The rows below fall into families. The same turns and mirrors carry the whole set onto itself and the rows of a family onto each other. For each named row, which other rows are in its family? Write them in the order they are listed.
These 16 rows form 4 families of 4 rows each.
R: [15, 2, -1, 6, -2, 10, 11, -14, 23, -1, -12, -9, 4, 12, -3, 6, -1, -7, 13, 16, -3, 6, -2, 3, 12, 8, 3, 8, 3, 14, -9, 6, -3, -11, 2, 16, -9]
Q: [-5, -7, -18, -21, 2, -12, -2, -5, 3, -14, 8, -14, 6, -1, 13, -38, -10, -14, 4, 5, -5, -4, 22, 7, -10, 9, 9, 7, 26, -16, 16, 2, 16, -12, 8, 22, -12]
L: [-7, 0, 16, 4, -7, 4, 1, -5, 8, -3, -4, -7, -2, -7, 2, 8, 0, 0, 13, 2, -1, 10, 1, 5, 27, 10, 13, 15, 4, -7, 8, 0, 21, -21, 15, -3, -6]
S: [-12, 3, 6, 1, -9, -1, 12, -21, 6, 2, -2, -11, -4, -6, 9, -7, 6, 12, -9, 0, 7, 5, -11, -2, 18, 4, 5, 8, 1, -10, 0, 12, 1, -14, 17, 5, -2]
G: [9, -4, -1, -1, 7, 6, 9, -29, 23, -9, -11, -6, -3, 13, 7, 1, 9, -6, 10, 9, -3, -7, 14, 0, 5, 21, 0, 7, -3, 19, -2, 10, 3, -6, 7, 14, -9]
M: [1, -25, -12, -7, 20, -12, -7, -12, 7, -11, 11, 8, 10, 2, -11, -14, -8, -13, 9, -7, 1, 10, 7, -9, -16, -11, -9, 8, 28, -13, 16, 4, 1, -8, -1, 5, 7]
Z: [1, 1, -4, 4, 0, -12, 11, 0, -5, -2, -3, -15, -13, -7, 12, -1, -6, 13, -5, -8, -14, 5, -11, -5, 11, -7, 12, 16, 0, -13, 10, 16, 7, -18, 17, 6, 1]
E: [2, 1, 5, -3, -16, -3, 6, 4, 5, -3, 1, -4, -7, 9, 6, -4, 4, 13, -13, -6, -1, 3, -7, -11, 18, 6, 18, 13, 0, -17, -2, 8, -1, -11, 6, 3, -2]
D: [5, -5, -13, -14, 6, -14, -6, -1, 12, -2, -2, -10, 31, -1, 9, -21, -11, -9, 4, -12, 1, -1, 17, 9, -23, 2, -9, -3, 26, -15, 11, 6, 13, -13, -6, 4, 5]
J: [7, -8, 7, 13, -6, 2, 18, -29, 19, 2, -9, -7, -4, 4, -2, 1, -4, -10, 9, -5, -10, -4, -9, 10, 10, 17, 16, 9, 5, 2, 5, -9, 13, -22, 8, 22, -6]
Y: [20, -14, -14, -17, 10, -14, 1, 0, 2, -4, 19, 7, -7, 2, -1, -17, -26, -20, 11, -13, -2, 9, 3, -4, -18, 1, -4, 5, 15, -13, 18, -5, 20, 0, 8, -1, 4]
C: [19, -12, -13, -11, 22, -13, -3, -1, -5, -4, 17, -6, -8, 11, -4, -4, -25, -10, 13, -11, 15, 5, 6, -8, -10, 11, -6, 15, 23, -1, 12, -10, 11, -1, -2, 1, 2]
F: [-1, -17, -16, -25, 19, -11, -6, -1, 4, -7, -6, -8, 15, -3, -1, -28, -12, -16, 7, -6, 9, -10, 22, 2, -10, 8, 14, -2, 27, -5, 18, 2, 20, -12, 9, 15, -13]
P: [-11, -13, -11, -17, 3, -13, 0, -2, 12, -11, 1, -21, 14, -1, 8, -27, 2, -20, 1, -2, 3, 1, 10, -7, -8, 15, 9, -11, 24, -9, 30, 17, 13, -8, 12, 19, -9]
V: [26, -18, -7, -15, 26, -7, 3, 1, 4, -2, 17, 12, 2, 13, 4, -6, -30, -9, 9, -11, -1, 11, 2, -1, 0, 10, -9, 5, 20, -5, -1, -3, 3, -13, 11, 4, 9]
W: [17, 1, -4, -3, 2, 5, 10, -32, 19, 1, -11, 1, 6, 6, 8, 5, -3, -6, 21, 21, 6, -2, 10, 0, 5, 21, 15, 1, 21, 12, 7, 1, -2, -9, 6, 10, -12]

Which other rows belong to the same family as G? Q, E, C
Which other rows belong to the same family as J? L, M, D

The rows below fall into families. The same turns and mirrors carry the whole set onto itself and the rows of a family onto each other. For each named row, which other rows are in its family? Write them in the order they are listed.
These 16 rows form 4 families of 4 rows each.
livi: [-6, -6, 9, -10, -5, -3, 3, -2, 9, -8, -1, 8, 2, 2, -17, -1, -12, 5, -23, 11, -21, -9]
godiv: [8, 10, 19, -10, -11, -14, -19, -14, 0, -1, 12, -5, 0, -2, 13, 5, 0, 5, -4, 2, -4, 1]
Sor: [-2, -9, 20, -5, 0, -8, 3, -6, 19, -1, -1, 10, 0, 12, -10, -12, -13, -4, -15, 16, -2, 10]
naza: [-2, 5, 14, 2, -26, -19, -1, 12, 4, -9, 10, -2, 11, -10, 2, 5, 2, -8, 10, -7, 6, -7]
Vaniv: [-7, -7, -8, 13, -10, -7, 9, 14, 0, 1, -4, -3, -6, -1, 2, 9, 14, -7, 22, -6, 14, -6]
setu: [8, -3, -15, 4, 9, -1, 4, 7, -11, 1, -7, -4, 12, -11, -8, 14, 17, 2, 4, -9, -5, -9]
nari: [-22, -8, -11, 10, -8, 7, 4, 6, 6, 0, -8, 4, -17, 12, 3, -6, 0, -11, -6, 1, 10, -10]
peko: [1, -7, -1, 9, 18, 9, 11, 9, -4, -3, -4, -2, -2, 21, -7, -11, 1, -13, -7, 15, 10, 2]
Vufaz: [14, 1, 14, -2, -6, -20, -10, -9, 15, 3, 1, 8, 15, -12, 3, -1, 6, -2, -5, -5, 2, 13]
Febat: [-18, 4, 10, 0, -26, -5, -5, 4, 12, -9, 6, 7, 0, 4, 1, -10, -12, -11, -16, 1, 2, -11]
lev: [7, 3, 5, -7, 6, -3, -8, -2, -21, 4, 2, -17, 5, -2, 8, 11, 6, -5, 13, -8, 13, 1]
Bato: [7, 1, 7, -8, -10, -16, -4, -2, 4, -4, 0, 3, 17, -20, -9, 13, 3, 8, -6, -6, -16, -3]
Nuz: [-5, -6, 2, -7, 18, 8, 2, -5, -10, 9, -4, -7, -9, 23, -6, -2, 0, -13, 11, -2, 9, -12]
veniz: [17, 3, -7, 12, 11, -4, -1, 6, -7, 2, -2, -3, 14, -3, 5, 0, 19, -11, 1, -5, 14, 5]
Lin: [-4, 1, 15, -10, 0, -3, -9, -17, 11, 4, 5, 5, -15, 23, -1, -9, -7, -3, -7, 8, -8, -13]
dotu: [-6, -9, -13, 3, 14, 12, 10, 7, -6, -3, -9, 0, -4, 11, -15, 1, 2, -1, -13, 8, -11, -15]

Which other rows belong to the same family as Bato? livi, setu, dotu
Which other rows belong to the same family as Vufaz? Sor, peko, veniz

The rows below fall into families. The same turns and mirrors carry the whole set onto itself and the rows of a family onto each other. For each named row, which other rows are in its family? Write them in the order they are listed.
These 32 rows form 4 families of 8 rows each.
fazi: [-16, -14, -8, 19, -6, 11, 14, 12, 0, 22]
gep: [-4, 8, -1, -5, -2, -8, -11, 0, -19, 24]
bepi: [-12, -15, 11, 9, 12, -2, 1, 17, -4, 22]
dimed: [2, 19, -18, -1, -5, -15, 0, 14, -11, 8]
Mul: [-20, -3, -12, 2, 3, 15, -5, 16, 9, 5]
sada: [-10, -6, -2, 3, -4, -2, -6, -5, -15, 32]
kun: [0, 16, -3, -8, -4, -6, -6, 15, -17, 12]
gug: [-24, -17, 3, 15, 8, -1, -3, 11, 0, 25]
Tuf: [-11, 23, -22, 5, -4, -8, -3, 25, -12, 11]
Noru: [-6, 9, -9, 8, -4, 6, 13, 32, -2, 3]
Kobas: [-4, 16, -19, 3, -7, -3, 6, 19, 0, 2]
Ravod: [-9, 16, -32, 4, -8, 1, -2, 18, -11, 13]
Pogut: [-3, 15, -24, 10, -5, -12, 1, 17, -22, 22]
kol: [-17, -9, 3, 11, 7, -12, -6, 8, -11, 32]
sako: [-5, -7, 6, 12, 10, -14, 4, 15, -18, 29]
bamen: [-12, -4, -9, 17, -6, 11, 18, 24, 2, 10]
lib: [-14, -11, -9, 13, -2, 7, 11, 14, 14, 7]
Solam: [-15, 8, -26, 2, -4, 12, -4, 18, 3, 6]
tas: [-9, -16, 3, 10, 2, -9, 4, -1, -2, 27]
batap: [-17, 15, -22, 8, -4, 3, -1, 29, 1, 5]
nofom: [-15, -16, -4, 14, -5, 5, 5, -3, -8, 30]
Tura: [-8, 16, -15, 6, -1, -17, -8, 18, -21, 22]
poten: [-1, 3, -9, 12, 3, -16, 2, 15, -25, 29]
zuka: [-24, 1, -15, 11, -2, 10, 1, 26, 9, 5]
Gepi: [-11, 4, -17, 7, -5, 6, 11, 20, 10, -1]
gafip: [-3, -3, 0, 6, 2, -17, -2, -1, -13, 27]
Nebi: [-16, -14, 4, 6, 9, 9, -1, 16, 8, 14]
resur: [-1, 20, -7, -5, -4, -1, 4, 28, -9, 4]
dunuv: [2, 11, -8, 1, -3, -19, -2, 4, -17, 22]
Zap: [-13, -19, 1, 14, 2, 1, 6, 4, 8, 18]
Fazil: [-26, -12, -5, 14, 3, 8, 2, 18, 9, 14]
Fes: [-11, 4, -2, 8, 5, -19, -8, 12, -19, 31]

Which other rows belong to the same family as dunuv? dimed, Kobas, lib, tas, Gepi, gafip, Zap
Which other rows belong to the same family as bamen? fazi, gep, sada, kun, Noru, nofom, resur
Which other rows belong to the same family as Pogut? bepi, Mul, Ravod, sako, Solam, poten, Nebi

